128 stands for zero in the data rows.
Some points, each followed by its number:
[143 135 127 113 114 125 101 174 168  87  94  99 122 115  89 123 128 112
 134  98 109 146 146 144  80 108 109  92 135 161  94 154 167 140 119 152
 149 118 109  99 104 154 121  99 125 163 144 145 200 178 210  63  87 132
 141 132 105 136 115  89  98  88  97 162 172 203 161 167 133 129 130 172
  89 128 118 169 160 156 139 144 123 146 128 105 100] 0
[134 141 132 142 123 210 165 147 145 147 157 161  93 144 133 158 143 102
 109 126 113  65  49  38 163 160 142 125 111  93 121  85  89  90  69 127
 109  76  85 145 113 144  52  85 116 201 164 129 143 115  88 135 163 173
 129 142 231 164 202 214 164 127 106  89  59  81 175 133 120  65 115  81
 167 177 170 129 131 134 128 114 126 159 140 132  83] 1
[161 194 187  83  71  99 103 116 132 162 128 186 166 140 172  80 149 144
 108 121 118  80 190 188  45  89  59 103 123 169 125 167 191 143 137 130
  81  83  88 173 154 159 125 150 119  67  68  76 155 128 121 142 132 128
  62 109  75  96 133  99 159 126 143 100 123 146 140 107 109 131 141 153
 103  84  86  28  92 102  79 139 112 120 105 175 168] 2
[ 94 130 119 127  95  99 138 118 120 127 100 107 167 159 120 137 130 100
  82 158 133 160 177 164 161 135 168 136 113  94 121 136 108 119 174 146
 109 111 164 155 187 167 155 114 129 114 108 164 189 137 178 121 103  83
  87  88 114 125 118 107 165 137 100 102 154 140 103 103 108 149 117 125
 152 120 115 156 154 133 167 173 158 145 119 141 170] 3
[149 127 101 150 133 126 167 153 186  92 177 135 154 119 206  99  84 129
 139  95 155 137  88 181 185 188 151 116  89 169 109 202 155 182 122 110
 191 159 165  64  73  91 124 178 133 159  79  67  83 105  40 183 185  79
 217 167 165 169 202 148 189 123 130 107  78  72 100 136 127  62 137 153
 120 108 119 122  84 166 133 168  64 116  53  89 150] 4
[152 100 113 148 165 125 135 116 107 148  97  92 140 136 171 155 122 125
 129 127 139 110 138 104 163 148 115 138 141 104 179 145 138 130 108  83
 190 176 132 110 137 105  88 127 120  96 119 131 118  73  87 115 145 129
 118 130 146 140 136 117 136 130  99 135 115  94 151 136 111 174 158 155
 137 124 128 131  98 124 131 127 139  89 127 128 146] 5
[ 71 132 111  79  95 156 125 109 127 130 149 124 122  76 103 133 198 179
  85 122 109  87  98  96 141 120 109 185 130  90  91  66 140  61  92 110
  62 105  92 130  95 142 129 147 132 141 106 158 110 103 161 116 149 149
  99 137 170 119 122 109 149 152 185 152 112 103 126  93 118  43 185 150
 117 116 121  97 123  72  92 102 134 164 135 134 168] 6
[111 101 128 146 131  93 154 168 119 137  95 116 105 124  85 202 170 144
 150 150  93 120 127 148 206 180 177 128  89 135 123  80  32 134  78  79
 144 161 112 123 171 159 141 129 120 130 126 113 126  94  92 129 146 125
 126 103 101  96 101 107 131 150  74  35 162 158 117  84  64 133  66  83
  83 227 237  98 151 121  87  97 150  88 129 129 127] 7
[ 95 143 115 127 136 113  88 166 186  90 140 122 125 118 158 122  99 101
 103  99 133  89 146 174 151 163 150 121 103 207  84 213 226 123 117 169
 175 142 196  77  98 112 171 144 154 100  84  83  71  81 126 180 181 111
 169 178 123 136 128 154 117 147 214  83  52 112  75 164 143 129 150 194
  75  66  52  67  89 144 172 117 104  80  93 138 131] 8
[ 66 119 114 117  92  93 137 102 131 121 109 106 149 151 111 129 124 112
  86 153 145 152 178 168 161 133 162 142 119  82 103 145 126 121 164 160
 121  86 169 161 178 168 155 107 127 113  94 172 165 152 170 110 111  96
  78  77 116 124 120 107 158 136 114 104 164 142 105 107  98 127 109 106
 136 120 108 154 154 115 132 166 164 139 123 132 160] 9
[131 131 132 155 159 148 175 152 115 155 110  60 159 182 139 156 125 132
 131 135 110 111  98  87 142 134 136 106 125  95 152 172 145 124  93  88
 185 175 158 106 138 106  76  84  87 157 170 121 120  62 109 114 152 140
 154 130 119 126 155 128 125  96  73 142 135 109 153 141 132 178 152 140
 111 102 126 153 156 124 138 114 132  86 114 120 123] 10
[143 100  85 160 149 125 106  78 123 122 108  88 127 105 163 149 120 144
 105 125 139 100 156 133 130 122 144 146 168 126 159 171 157 105 116  96
 159 165 133 104 148 101 104 152 140 101  84 146 137  92  92 126 125 104
  95 149 132 151 117 121 169 152 134 131 102  84 129 123 114 164 166 168
 165 133 124 148 127 131 121 124 148  82 158 147 117] 11
[152 194 170  93  93  93 118 124 113 163 121 164 179 170 172  91 146 167
 120 106 132 112 186 204  63  77  83 110 139 153 104 168 183 150 163 143
  83  71  87 185 164 182 108 139 128  83  49  88 160 138 133 126 125 120
  67  80  73  76 118 122 140 138 160 111 133 172 151 120 131 146 144 155
 114  88  72   6 111 109  87 171 144 131 104 163 179] 12
[ 37 155  88 206 136 131 152 177 103 150  77  77 112 167 186 159 166 102
 124 125  98 106 102 121 176 137  98  93  73 172  95 144 134 110 122  89
 144 137 147 150 125 111 137 107  72 157 165 125  83  62  56 124 127  85
 162 140 130  73 116  87 142 143 121 131 109 130 175 144 140 118  98 151
 172 121  85 103 126  95  78  75 194 130 104 118 147] 13
[172 136 122 119 123 126 118 112 136 149 126  98 163 153 124 164 144 105
 126 130 107 160 161 128 159 162 172 144 134 101 172 124  98 151 131 153
 122 144 124 190 172 143  97 114 117 176 136 127 148 179 153 134 110  91
 139 145 121 120 101  80 131 130 100 122 134 143 159 124  93 140 135 151
 161 144 121 140 121 142 176 158 123 142 125 125 170] 14
[143 124 116 133 114  67  76  70 157 113 100 188 121 111  97 174 101  72
  66  77 114 135 154 186  92  95  81  98 180 122 168 118 119 124 110 127
  96  73 102 155 132 157 162 111 115 119 124 103 163 143 133 102 115 119
  77 125 108 141 131 152 183 182 172 174 132 120  79 162 136 140  95 138
 132  89  80 117 128 146 102 148 204 144 140 150 136] 15
[ 54 110  72 171 180 161 210 190 179  85  88 121  81 130 220 222 166 147
 155 106  88  87  66 105 192 192 175  18  57 179  84  82  65  67  89 114
 173 123 166  88 145  89 112 100  51 188 176 140  49  30  69 169 139 115
 156 121 144  66 117 108 100  84 116 117 104  92 156 133 166  55  60 165
 155 160 144 104 104 129  45  80 154  59  70 120 120] 16
[164 122 122 121 109  77 101  74 142 135 117 190 138 136 134 140 122  87
  99 130 126 174 171 165 107 109 100 106 164 121 157 104 118 138 121 124
 105  74 110 173 156 138 154 121 113 151 119 104 171 145 159  99 108 106
 116  89  94 132 129 134 171 178 170 157 149 151  92 137 135 119 135 144
 134 132 117 165 141 120 153 174 176 155 135 156 131] 17
[131  97 104 168 136  91 116  86 134 131 119 121 100  76  69 148 130 117
  97  83  96 122 156 177 118 138 131 167 174 129 142  97  60 124  97  97
 139 100 114 146 112 188 193 131 132 138 122 110 144  94 116 160 112 126
  89 111 123 119 126 155 197 151 178 114 129 116  83 129 134 100 118  85
  78 145 136 124 109 184 144 134 110 118 104  99 127] 18
[ 56 133  78 124  84 135 150 116 134  92 100 107 144 137  82 152  66 151
 138 138 122 167 167 160 149 145 138 146 120 149  94 142 139  63 110 142
 157  60 144 130 170 161 146 112 155 135 147 127 141 176 131 152 132 107
 106  90 112 108  98  96 137 127 120 118 116 145 154  94 137 142 113 133
 128  88 117 132 114 142 122 115 104 126  71  80 160] 19
[ 90 119 125  84 117 122 116  98 110 134 119 142 125 107  89  96 185 164
 136 130 144 128 116  97 128 110  84 174 140 144  83  95 141  81 128 110
  88  97  92 115  88 117 161 173 125 120 112 149 104 157 150 113 150 146
 106 136 133 134 100  92 165 152 142 164 138 124 101 112 104  84 155 133
 119 120 126 107 117  76 112  83  98 160 152 123 181] 20
[183 144 126 113 102 137 100 128 116 180 167 152 140 121 171 136 116 143
 134  80  98 125 130 133  80  96  71 151  98  70 135 141 167 150 135 127
  69 108 129 100  95  89 129 115 114 101 112  77  65 106  70 127 130 172
 150 134 174 172 150 148 151 124 126 106 110 116 190 173 165 129 147 193
 176 144 135  86 122 126  95 113  81 168 167 182  64] 21
[120 146 149 170 174 156 170 197 172 142  82  66 150 151 164 145 168 137
 122 126  83 116  75 118  93 119 158  65 121  77  64 182 177 115  90 108
 162 163 154 145 134 112  54  24  82 202 175 167 145  76 151  85 160 194
 158 147 141 128 144 119  68  48  54 161 165 129 153 155 162 125 144 140
  78  53 126 163 156 151 134 131 102 102  99  98 110] 22
[190 126 141 117 114 103 135 130 101 150 101  73 222 186 134 144 138 125
  88 171 156 184 184 162 158 141 206 110  84 123 163 141  87 135 170 188
 112 163 125 180 210 175 154 135 117 111 157 107 124 205 164  98 130  99
 107  81 123 106 119 119 145 140 107 101 131 136  88  92 131 169 133 178
 167 143 146 138 151 157 188 208 171 161 154 144 170] 23
[128  76 177 130 134 104  78 110  97 150 120 190 111 104  82  70 162 163
 165 147 168 132 108 124  93  81  72 133 113 185  56 107  86 110 126 116
  65  79 112 108  76 124 169 178 135 121 174 137 108 165 148 100 128 156
 123 116 120  97 111 111 105 117 189 183 150 154 100 102  94  83  81 106
 153 160 158 153 117 102  99 109  68 177 144 162 124] 24
[130 114 117 116 147 119 164 142 102 111 100 120 136 109 117 134 137 153
 133 115 105 116 126 149 178 151 149 151 115  97 154  91  76 102 131 209
  79 136 107 133 156 147  91 133 142 126 116  87 199 157 133 133 150 120
 149 132 123 100 113 162 172 168  90 109 115 110 135 126 104 145 155 131
 125 107  83  99  69  79 153 154 173 139 105 128 189] 25
[167 123 115 148 121 170 179 145 112 169 121 165 106 147 118 144 130 101
 136 116 116  71  70  64 156 124 133 149  97 111 133  83 107 103  84 116
 144  99  72 133 103 125  93 113 127 175 158 119 145  98  76 152 161 154
 147 152 216 164 175 192 151 140  97 102  57  83 163 133 109  75 121  87
 160 159 144 143 145 119 128 129 109 152 137 122 111] 26
[130 189 136 109 114  48 118 112  98 158  81  92 107  89 125 127 165 121
 121 100 140 187 140 116 127 118 151 131 134  88 155 145  74 199 175  40
 129  64 123  85 114 108 156 160 142 143 123  98 112 153 141 167  92 100
 136 144  76 210 160 167 191 159 147 171 112 125 148 123 167  63 122  93
 155 131 130 210 184  70 182 149 183 152 180 164  79] 27
[ 70  99 137  73 144 114  68 119  98 113 132 159 135 116  57  74 195 207
 150 128 175 133 130 118 103  85  69 151 144 180  62  82 122  83 132 102
  85  48  67 102  71 159 157 170 129 116 111 180 104 169 161 108 121 134
  72 130 123 118  84  96 136 172 140 159 153 131  67 106 133  83 132 123
 105 144 136 123  94  75 115  68  80 168 157 128 185] 28
[134  73 131 119 146 123 111  93 126  85 158 155 134 180  87 100  73 122
 142 160 178 154 122 147 100 117 120 127 187 150 119 153 149 147 129 156
 202 166 144 106  79  61 205 185 164  78  94 106  94 145 143 171 174 103
 140 175 141 121 136 127 122 150 129 119 109 112  92 136 140 127 124 104
 134 100 101 114 101 124 134 127 123 113 107 128 128] 29
[126 153 160 139 145 168 186 167 167 136  94  79 162 159 146 141 159 120
 160 126  90 121  91  94  89 131 158  67 111  89  88 157 173 111 100 116
 183 160 137 118 135 125  75  58  82 192 159 141 133  89 156  74 149 156
 163 126 110 121 153 133  90  50  45 154 172 147 150 172 153 141 152 141
  84  89 127 138 138 150 147 136 111 127  93  88  91] 30
[218 169 106 144 118 129  73 113  94 165 150 110 138 115 189 169 167 121
 144 103 110 109 134 119  65 155 112 113 131  27 146 140 193 194 140  84
  51  83 113 158 167  96 139 136 127 117  91 100  88 139  21 113 133 164
 124 119 129 134 119 200 153 152 147 117 128  60 149 222 153 128 103 137
 104 165 107  93 170 148 119 121 130 139 165 143 115] 31
[106  88 139 137 150  99 116 109 136 122 130 118 157 101 160  95  92 101
 104  83 121 132 134 133 176  80 102 154 120 116 132 133 134 115  96 104
  75 107 156 196 128  86 121  82  74 149 117 134 167 108  97  63 152  95
  75 117  98 184 148 111 173 133 134 164 167 158 186 184 107 185 118 110
  52  69 132 130 141 117 139 143 175 168 136 156 117] 32
[149 122 105 145 155 129 152 132 118 134 111  74 152 137 145 152 126 129
 140 123 123 118 129 111 155 124 105 124 152  96 164 151 138 128 105  86
 171 169 133 115 142 105  98 116 104 140 131 135 132  99 116 111 140 131
 139 135 117 140 137 123 135 114  99 149 128 109 163 126 117 185 156 125
 132 118 126 153 148 127 143 127 125  91 124 124 140] 33
[164 108 113 144 115 222 182 157 148 161 131 158  74 167 141 119 122 135
 114 116 118  44  57  38 202 184 157  96  97 129 126 119 115  76  71 127
 130 103 122  86 125 168  48  90 130 188 149 123 124  68  83 161 165 163
 137 164 240 193 219 211 138 153  99  49  11  67 165 132 117  82  85 128
 172 151 139 110 136 153 128 126 127 149 109 143 101] 34
[129 145 119  91 135  92  16 115 134  82 118 108  44 116 127 167 147  90
 151 110 133 155 172 173 107 116 113 155 188 175 162 156 124 156 116 139
 129 108 107 118 114 165 139 163 175  88  67 147 194 160 148 105  75 107
 134 117  87 141  90 108  95 159 164 150 107 185 166 147 124 176 136 166
 114 134 141 174 138 164 142 148 146 150 141 117 103] 35
[ 92 118  86 157 124  79 136 141 115  93 112 126 117 116 164 124  96 181
 101  96 220 114 127 150 153 158 171  81 118 142  94  71 105 182 157 116
 129 146 163  84 120 162 185 128 170 207 188 127 107 163 150 138 105  96
  93  93 130 180 169 161 108 132 156 158 146 126 180 167 190 112 117 102
 118 159 197 160 190 168 199 165 138 163 176 172  32] 36
[ 58 132 141  70 108 170 133 124  86 121 167 144 112 101 111 108 191 170
 109 122 128 113  83  76 151 129 101 164 146 117  54  81 105  60 102  82
  57  95  60 121 101 137  99 135 133 136 102 179 123 139 144 115 127 159
  82 119 165 124 128 108 163 148 143 149 117  96 112  85 119  64 144 119
 112 144 146  93 105 100  87  85 128 188 167 153 145] 37
[137 162 149 119  96  70 152 111 110 163 135 157 181 183 129 123 120 144
 126 124  95 132 178 169 117  91 104 117 155 117 139 151 150 139 179 133
  74 106 100 187 175 130 107 144 122 122  90  91 132 122 127 120 119 107
  92  52  80  99 137 134 135 162 130 129 159 140 180 142 140 142 141 136
 115 117  90  67 130 116 106 174 146 129 138 156 155] 38
[182 176 166  96  86  93 149 139 120 157 144  86 216 197 168 127 143 113
  67 162 171 187 136 169 175 131 190  96  68 162 133 148 105 143 149 229
 102 180 163 173 219 200 149 166 125  93 155 143 105 180 198  96  90  80
  98 121 110 136 104 132 152 154 113  82 115 148  71  62 148 162 164 185
 135 139 159 159 163 183 216 221 184 186 139 173 143] 39
[154 134 104 139 161 134  79 111 148  88 131 100 117 119 129 147 133 133
 146 127 120 155 136 149 157 103  85 141 165 133 175 150 151 132 111 117
 142 136 116 106 106 146 105 149 138 138 111 169 188 128 153  81 102 116
 153 157  77 159 125  91 149 136 129 164 140 136 150 118 108 182 156 145
 137 169 128 141 121 103 138 159 131 111 145 116 108] 40
[ 94  80 111 152 125 153 128 134 140 108 115 138 106  86  51 122 111 199
 108 105 100 141 130 133 155 142 167 140 134 172 116 113 120 126 158 120
 134  92  69 161 145  99  97  69 106 133 124 136 157 163 137 142 120 119
 175 163 130 108  78  82 131 116  94 137 136 112 139 160 134 124 105  85
 102 114 110 102  96  96 130  95  82 117  87  65 175] 41
[153 149 130 119  97 104 149 115 121 141 127  98 176 171 128 157 130  97
 106 161 129 156 173 147 153 151 167 137 123  96 156 123  93 157 149 149
 113 146 140 190 191 149 119 118 118 141 162 115 154 189 160 104 103  80
 118 126 124 133 110  83 141 131  99 108 139 147 139 112 116 132 131 149
 161 130 120 144 141 150 180 170 135 150 142 124 167] 42
[125 147 129 135 102  83  97  71 122  93 124 125 184 128 141 125 144 163
  90 151 198 151 182 114 136 133 161 150  71 156 165 101 100 138 202 145
 107  89 150 143 153 144 138  95 148 190 157 144 148 168 148 169  82  71
  61 136  78 205 159 123  96 151 137 172 106 117 149 163 132 158 119  39
 117 165 132 198 140 123 116 218 161 153 184 133 124] 43
[102  91  92 212 183 146 166 167 140 126  91  62 125 144 178 131 135 163
 116 106 113 104  88  81 126 137 177 112 128 130 159 143 116  84  85  58
 158 194 176 106  97  97 112  82 102 211 174 130 108  80 113 118 131 154
 120 183 151  99 151 163 144 113 151 125 142 108 148 143 115 112 145 155
 132 125 110 150 142 148  98 132 130  76 137 134 131] 44
[121  69 168  96 131 149 147 139 161  84 165 193 142 126 120  49  56  90
 109 146 167 137 132 146 108 168 144  61 104 201  75 183 181 164 167 152
 193 193 186  91  60 105 226 138 180 106  78  87  74 132  86 179 162 130
 153 143 143 113 128 149  90 146 150 108  91 112  61  86 191 107 121 141
 111 133  73  93 112 129 151 119 139  64  88 143  89] 45
[ 54 103 104 122 119 117 142 112 118 120  94 123 126 114 104 133 106 139
 121 127 114 158 136 141 173 151 157 150 118  95 115 133 124  97 158 150
 110  89 133 134 165 161 133 110 126 109  95 145 145 162 168 129 121 104
 109 107 102 120 119 108 161 130 106 118 159 127 131 108  87 142 117  97
 118 123  95 145 124  99 154 142 156 136 121 114 179] 46
[164 118 172 101 134 145 150 142 124 127 122  87 154 130 170 166 136  95
 148 136 114 140 130 102 130 119 124 112 120 105 137 167 152 141 139 110
 190 153 127 119 145 142  78 110 105 109 130 123 134  93 111  95  99 172
 139 129 108 151 133 108  62  91  99 126 134 141 161 131 128 184 157 167
  93 120 141 128 144 155 136 150 129 124 113 106 154] 47
Which three points above are nearest to each new point, looking only along the 5 directions in which the numbered points spread most? Their numbers follow each, nearest first.
[155 114 119 130 147 117 163 128  92 111 119 124 152 136 107 156 136 136
 130  99 112 150 110 108 168 163 133 140 132  90 140  77  92  99 143 207
  90 119  91 134 153 157 100 142 152 118 135  88 189 159 137 135 148 128
 164 132 136 120  99 143 191 151 114 116 106 139 119  98 106 172 142 132
 145 118  79 126  81  95 172 149 175 140 120 150 200] -> 25 40 46
[ 92  99 108 142 112 144 132 124 116 117 111 124 123  91  63 124 118 177
 129 108  93 131 124 135 164 160 142 146 136 151 125 120 114 121 139 118
 121  97  80 168 155 112  96  89 121 145 135 117 155 158 138 152 126 120
 172 149 123 108  89  66 147 118  92 134 134 104 136 149 113 135 106  79
 109 114 119  97  99  88 133 113  79 116 100  86 173] -> 41 19 46
[154 124 123  83 103 105  50 105  94 134 197 185 115  84  91  60  55 136
 163 170 170 214 151 208  56 112  69 166 118 243 171 150  87 178 156 201
  86 168 154  47 137  79 219 207 241  51  99  89  47 188  99 175 122 122
 133 122 109 102  65  99  28  89 182 162 177 217  29 113  99 142  66 115
 145 189 100 109 102  94 144  84 124 123 149  29  90] -> 29 35 45
[ 50  80 111  48 115 169 108 101 157 111 135 114 105  80 142 129 196 163
  81  94 118  71 140 107 144 151 134 170 167 120 101  62 175  45  95 117
  46  93 138 130 115 112 105 151 129  91  92 178  91 115 180 120 156 130
  78 131 155 124 139 115 104 210 225 113 123  58 109 102 137  53 181 199
  76  89  99  39  97  69  85 111 117 146 167 138 203] -> 20 6 24
[118 126 140 137 123 122 101 116  98 125 153 170 107 123  83  75 102 133
 167 157 172 161 123 117 101  91  85 139 134 174 131 103 115 146 147 131
  95 134 131  93 102  78 200 188 149 107 130 125  93 147 135 152 127 131
 162 127 107 120 107 128  91 117 166 167 150 146  86 103 130 118  88 111
 151 140 128 141 149 105  98  90  97 144 146 123 119] -> 18 24 20
[ 76  68  90 159 141 141  89  56 131 106  75  67 115  94 146 151 121 150
  92 108 135  52 152 136 122 118 170 180 198 172 155 190 160  79  98  97
 107 150 152 114 113 100 129 155 175  85  86 160 153  93  53 143  90  98
  49 167 169 155 143 137 235 206 165 107  90 104 146 112 119 102 164 184
 175 178 163 152 134 112  85  53 173  51 168 165  99] -> 18 11 25
[112 137  90 161 137 106 112 145 112 159 151 189 115  70 126 135  80  65
 141 153 199  91 110 144 155 110 106  86 151 137  90  89 109 174 153 108
 113 177 110 101 121 118 136 210 124 112 143 137 113 132  97 170 174 145
 170 124 170 137 132 195 110  92 165 133 138 104 139  66 137  95  56  39
 173 151 161 170 103 104  91 104 141 130 169 143 137] -> 18 11 36
[136 118 152  87 141 130  98  96 147 104 137 133 119 127 130 162 132 125
 122 120 129 158 167 169 125 173 161 158 150 116 132 165 146 128 141 141
 145 124 126 177 189 159 127  61  82 180 161 151 142 168 148 116  90  90
 129 127 137  72  97  65 109  90  91 128 160 133 169 132 137 111  78 164
 166 141 139 146 127 153  92 140 111 121 104  91 128] -> 0 40 25
[147 104 109 147 141 157 113 148 143 154  98 135 118 100  72 139 143 172
 103  92 111 115 122 104 168 148 153 142 132 151 144 112  78 116 115 164
 114  88  86 155 144 112  66 118 122 121 151 119 181 146 121 154 136 138
 163 170 163  93  87  95 131 118 110 138 118 106 134 133 138 151 118 111
 124 107 120  86  81  93 131  99 141  98  88 120 200] -> 41 25 40
[142  82 119 165 115 141 150 143  91 172 149 142 170 136 125 149 137 163
 136 191 149 172 150 124 181 119 100 141 103 105 126  46 152 136 172 124
 131  91 163 170 152  55 102  90  75 122 161 121 156 152  88  77 132 124
 121  98  64  80 140 137 182 171 119 113 119 183 139 140 133 126 163 132
 140 136 172  61 174 100 178 136 137 147 145 163  81] -> 25 32 40
[128 106 117 121 112 150 128 136 111 174 113 152 115 110  81 141 129 115
 122 117 144 110 102  94 144 129 102 165 148  91 113  74 125  95 107 116
 117 108  88 118 114  89 133 142 116 138 139 124 126 132 103 130 153 145
 145 128 153 141 129 129 161 146 136 122 112 100 130 124 111  84 134 112
 146 140 123 120 140  86 126 103  93 160 121 126 151] -> 6 18 37
[193 165 157  72  68 115 128 101 112 172 149 197 148 143 143  99 159 144
 113 120  76  70 146 146  27  71  70 127  89 124 163 139 190 135 118 141
  64 105  98 108 127  94 144  98 166  49 103  58 105 106  83 153 115 180
 125 101 144 122 141 124 149 147 133  84 128 108 141 135 136 126 131 191
 147 117 141  54  91 124  64 105  77 133 146 185 106] -> 21 31 2
[150 141 162 108 128  66  93 132 105 153 184 168 157 155 146 142 130 117
 129 197 177 155 144 144 129 150 172 143 127 136 101  94  91 113 130 107
 121 114 118 177 163 141 129 187 139 116 181 132 161 123 198 136  98 107
  89 128 105  96 122 117 178 149 152  79 154 184  61  64  81  98 148 126
 150 182 200 168 100 173 108 164 154 134 158 160  86] -> 43 9 25
[150 120 137 144 141 132 165 180 102 141 124  96 100 104 158 173 156 111
 178 151 105 100  98  92 189 165 177 156  52 155 132  93  98 157 143 143
 145 148 149 135 171 112 107 128  92 159 170 141  74  87  60 156 146  65
 168 106 121  86 116 114 149 129  65 125 134 114 108 136 116 100  92 115
 160 173 123 145 103 105  79 115 158 116  76 139  90] -> 44 13 7
[134 103  39 202 142 136 158 142 156 103  62   1 106 130  96 106 154 139
 149 122  67 127 115 105  61 101 159  81 207 153 119 132 179 125  83 106
 115 171 171 101  98  87 109 128 108 194 199 142 166 128 164  81 119 148
 148 141 144 104  90 147 158 171 168 154 159 113 166 180 171 149 107 110
 138  95  85 182 185 207 156 152 113 105 200 110 106] -> 33 5 47
[127 105 175 167 161 141 153 166 134  90 192 174 136 152 112  40 116  79
 140 140 151 102 112 119 135 152 156 113  84 174 118 189 165 143 146 167
 190 169 163  55  81 138 168 165 128 107 119 124 116  90  74 192 160 134
 158 193 167 180 157 205 128 140 102  80  64 112 129 116 177 132 114  87
 151 128 108 150 130 134 145 110 145 103  86 130 102] -> 4 45 29
[139  90 161 147 125 131 114 106 108 169 118 188 122  99  95 107 137 130
 161 135 153 122  92  92 113 103  85 151 106 149  86 103  99 117 128 106
 106  96  98 108 109 104 147 153 133 146 170 125 132 140 119 110 141 160
 141 117 152 108 134 142 112 123 162 160 137 123 125 103 112  92  98  97
 161 171 141 166 129 104 104 106  84 161 145 153 114] -> 6 18 37
[143 163 182  55 113 106  78 139 111 106 132 131  59 134 204 145 117 116
 149 136 132 136 174 158  81 133 145 147 113 131 184 139 182 162 137 159
 163 126 133 127 135 172  83 157 133  36  48 147 151 122 103  98  71 189
 127 112 101 128 108 123  19 135 141 112 108 174 127 145 115 174 199 206
  86 158 162 111  94 196 124 150 176 138 130 108 142] -> 38 40 35
[114 171 151 141 157 132 125 109 120 119 184 193 104 117 120  93  61  99
 167 171 176 137 108 111 110  85 115 116 140 148 148 110  81 184 149 126
  91 163 136  94  99  84 184 175 136 123 111 168 119 106 131 153 141 135
 140 172 145 120 133 190  62  75 182 132 159 125 117  91 153  83  93  69
 175 147 165 172 152 140  83  86 130 123 138 140  58] -> 18 11 25
[122 146 162 129 175 137 155 108  99 106 209 167 124 149  95  84  54 107
 169 182 189 174 123 109 105  89  81 112 151 159 139 144 123 186 175 137
 104 160 192  90  41  91 233 157 183 112  73 134  45 126 127 178 117 101
 182 134 137 123  87 156  86  98 183 138 156 129  84  98 154  95 122 102
 170 111 121 124 152 138 115 101 169  77 112 103  82] -> 29 45 8
[112 181 148 110 105  79 103 132 126 128 126 142 169 148 136 141 116 129
 130 140 122 147 175 171 100  91 116  98 169 123 113 140 120 161 156 142
 112  86 140 198 180 133 140 123 161 128 100 104 180 147 173 150 105  97
  72  51  68 115 122 125 138 137 151 145 119 182 129 137 117 146 122  92
 104  95  96 111 137 107 132 173 133 134 138 130 131] -> 35 38 17
[ 98 151 161 165 174 155 118 143 134 129 161 222  93  74 151 133 108  68
 161 130 165 100  75  75 107  97 136 108  85 114 118 114  76 148 108 110
  95 144  83 141 109  95 142 146 114 127 154 173  76 139 123 135 143 124
  91 157 145 134 164 201  47  52 186 148 135 104 115  74 182  35  52  60
 152 147 169 190 121 126 101 101 144 136 118 159  38] -> 26 18 11
[ 52  70  98 141 136 169 130 127 120 113 116 152  96  69  41 101 110 206
 100  87 116 108 111 135 154 144 155 131 144 181 106 121 133 103 139 128
 111  88  63 151 144  98  96  67 115 115 126 134 118 178 135 159 127 126
 165 171 125 110  86  70 134 119  90 146 121 112 116 161 140 124  91  64
  82 114 126  94  93  65 119  78  82 105  81  62 179] -> 41 20 19
[149 109 106 146 124  82  95  76 141 130 156 154  72 115  74 151 121 113
 112 112 120 126 151 157 132 147 123 159 159 130 138 108  74 112 112 101
 121 100 105 159 123 186 170 149 143 148 132  92 141 101 140 130 117 115
 103  90 113 108 120 159 169 153 177 101 131 114  66 126 123 123  94 106
  96 151 163 139 114 189 152 146 122 137 126  99 100] -> 18 25 27
[ 98 112  73 192 183 163  95  85 147 141 103  62 130 173 158 146 124 166
 105 133 142  84 132 116 125 153 168 157 140 111 143 147 121  98  92  62
 139 143 149 103 108  79  83 146 122 120 107 138 159  97 108 113 148 103
  92 164 161 147 137 127 185 162 126 129 147  71 156 134 100 120 182 130
 156 151 121 181 145 139 114  76 141  68 175 149 108] -> 5 33 11
[ 91  91 108 144 129 156 129 130 117 127 111 136 110  94  58 124 120 176
 124 106  98 127 120 128 168 151 150 141 135 155 122 116 113 114 142 138
 118  99  75 158 154 115  89  93 127 139 129 122 151 145 138 148 130 124
 174 150 127 119  90  81 148 112  92 134 141 115 136 146 126 137 117  80
 112 123 117 104  97  80 140 113  83 117  90  84 181] -> 41 19 25
[148 118  94 146 140 123 115 110 132 120 107  81 130 101 137 150 130 119
 132 118 116 123 140 133 138 122  92 136 167 120 176 142 133 117 121 110
 157 156 122 108 117 107 104 144 129 125 103 153 155 113 114 101 119 117
 116 138 119 150 118 104 155 130 124 155 129 118 148 134 110 193 167 141
 143 135 124 171 145 123 138 134 117  99 150 130 112] -> 40 11 32
[150 138 103 126 113  99 120 136 107 125 165 120 131 120 152 128 130 123
 111  94 158 126 118 122 114 109 125 119 111  99 128 130 106 169 146 120
 107 142 131  88  87 127 175 149 118 147 151 108  90 153 105 135 112 128
 141 120 117 174 164 151 149 120 135 143 129 101 192 165 139 142 128 113
 164 145 145 179 159 118 145 137 105 172 167 166  70] -> 27 11 25
[136 117 132 150 131  99 130 141 112 148 175 138 154 140 107 152 148 126
 155 172 140 154 134 137 151 147 146 153 126  96 139  85  70 132 103 106
 130 141 110 180 140 140 131 143 127 157 159 132 141 130 128 145 111 112
 123 129 102 109  99  88 173 140 124  81 161 157 106  85  94 124 115  86
 159 186 211 137 117 135 102 165 152 133 127 126 116] -> 25 46 7
[131 110 111  97 108 129 109  73 130  97 178 141 112 112 101  65  95 143
 155 152 192 181 164 159  85 112  80 154 166 162 129 124 161 144 168 141
 140 154 142  89  88  67 241 181 185  63 113  87  64 152 134 175 138 105
 125 115 126 119 115  97 109 168 142 160 162 134  38 123 137 134 136 134
 112 103  86 109 108 118 116  78 104 128 114 126 116] -> 29 45 35
